Small tables with named rows and columns. After each table, cells are looked up by row and column.

guf =
,zakogap,kune,dor,mos,pov,ragad,kiz,lelupa
dag,0.25,0.06,0.06,-0.24,-0.19,0.17,-0.14,-0.05
zup,-0.08,0.11,0.11,0.30,-0.06,-0.06,0.26,0.12
muvolet,-0.09,-0.02,0.18,0.04,-0.11,0.12,-0.21,-0.13
gusof,0.04,0.08,-0.07,0.22,0.07,0.05,0.21,-0.09
vuse,0.15,-0.18,0.13,0.06,-0.01,0.13,-0.14,0.20
fiv,0.12,-0.04,0.09,0.13,0.11,-0.03,0.15,0.10
nedak,0.25,0.44,-0.06,-0.16,0.25,0.01,0.29,-0.09
doz,-0.01,0.00,0.03,0.23,-0.02,0.19,0.14,0.14
robi,-0.04,-0.07,0.11,0.16,0.04,-0.08,-0.08,-0.32
mimev,0.16,0.68,0.02,-0.13,0.45,0.04,0.36,-0.21
vatup,0.20,-0.60,0.19,-0.08,-0.09,0.31,-0.80,0.39

What is the zakogap of nedak in guf? 0.25
What is the zakogap of fiv in guf? 0.12
What is the pov of doz in guf? -0.02
What is the ragad of fiv in guf? -0.03
What is the kiz of vatup in guf? -0.80
What is the zakogap of mimev in guf? 0.16
What is the kiz of fiv in guf? 0.15

fovuv:
|  | dab | zukif | til | kifiv | faf | kagem | bafoma | rer | kugo |
|---|---|---|---|---|---|---|---|---|---|
| vaz | 59985 | -15582 | -111 | -15872 | 2084 | -28859 | 8269 | 58217 | -32978 |
| tonav | -3370 | -12465 | 60464 | 3635 | 32893 | -60337 | -5472 | 24917 | -14725 |
| vif | 59287 | 17142 | 21925 | 42524 | -4776 | 77918 | -13282 | 44468 | 26506 |
| mon | 28552 | -35848 | 10388 | -12312 | 34181 | -47172 | 4032 | 29123 | -38624 |

faf of vaz = 2084
faf of vif = -4776
kagem of mon = -47172
faf of tonav = 32893
faf of mon = 34181
kagem of vif = 77918
kifiv of vif = 42524
bafoma of vif = -13282
rer of vif = 44468
kugo of vif = 26506
kugo of tonav = -14725
bafoma of vaz = 8269
kugo of vaz = -32978
zukif of mon = -35848
dab of vaz = 59985

ridotom =
|  | mag | tuk | duzega | bupoged | sud | letimid | sif | ver | vuporok | gaguka |
|---|---|---|---|---|---|---|---|---|---|---|
| lotu | 0.43 | 0.49 | 0.62 | 0.45 | 0.86 | 0.42 | 0.46 | 0.36 | 0.75 | 0.74 |
| tomamop | 0.43 | 0.71 | 0.74 | 0.62 | 0.82 | 0.38 | 0.64 | 0.20 | 0.52 | 0.85 |
| dof | 0.69 | 0.20 | 0.79 | 0.61 | 0.54 | 0.68 | 0.80 | 0.38 | 0.72 | 0.73 |
| vidivi | 0.59 | 0.37 | 0.59 | 0.72 | 0.77 | 0.75 | 0.62 | 0.78 | 0.56 | 0.25 |
| boke | 0.64 | 0.50 | 0.66 | 0.82 | 0.51 | 0.85 | 0.32 | 0.80 | 0.33 | 0.55 |
| rotek | 0.75 | 0.80 | 0.85 | 0.37 | 0.22 | 0.60 | 0.33 | 0.81 | 0.72 | 0.25 |
| soru | 0.76 | 0.64 | 0.31 | 0.80 | 0.38 | 0.24 | 0.38 | 0.55 | 0.70 | 0.84 |
| kapunu | 0.38 | 0.55 | 0.47 | 0.34 | 0.68 | 0.80 | 0.45 | 0.32 | 0.22 | 0.49 |
| nukuni | 0.74 | 0.33 | 0.84 | 0.61 | 0.52 | 0.42 | 0.55 | 0.31 | 0.77 | 0.63 |
| mez | 0.81 | 0.21 | 0.84 | 0.73 | 0.58 | 0.39 | 0.75 | 0.52 | 0.32 | 0.55 |
| nep | 0.77 | 0.48 | 0.60 | 0.53 | 0.46 | 0.71 | 0.81 | 0.28 | 0.70 | 0.63 |
| tumiv | 0.60 | 0.40 | 0.42 | 0.31 | 0.34 | 0.55 | 0.73 | 0.41 | 0.39 | 0.59 |
| nipa | 0.26 | 0.37 | 0.85 | 0.81 | 0.21 | 0.78 | 0.23 | 0.38 | 0.59 | 0.38 |
| mekone | 0.54 | 0.54 | 0.54 | 0.62 | 0.71 | 0.53 | 0.77 | 0.69 | 0.67 | 0.69 |

dof, sif => 0.80
dof, gaguka => 0.73
soru, tuk => 0.64
nep, mag => 0.77
soru, letimid => 0.24
nep, ver => 0.28
kapunu, bupoged => 0.34
mez, duzega => 0.84
nukuni, letimid => 0.42
nep, vuporok => 0.70
boke, ver => 0.80
soru, ver => 0.55
boke, vuporok => 0.33
Which row has the largest ver? rotek

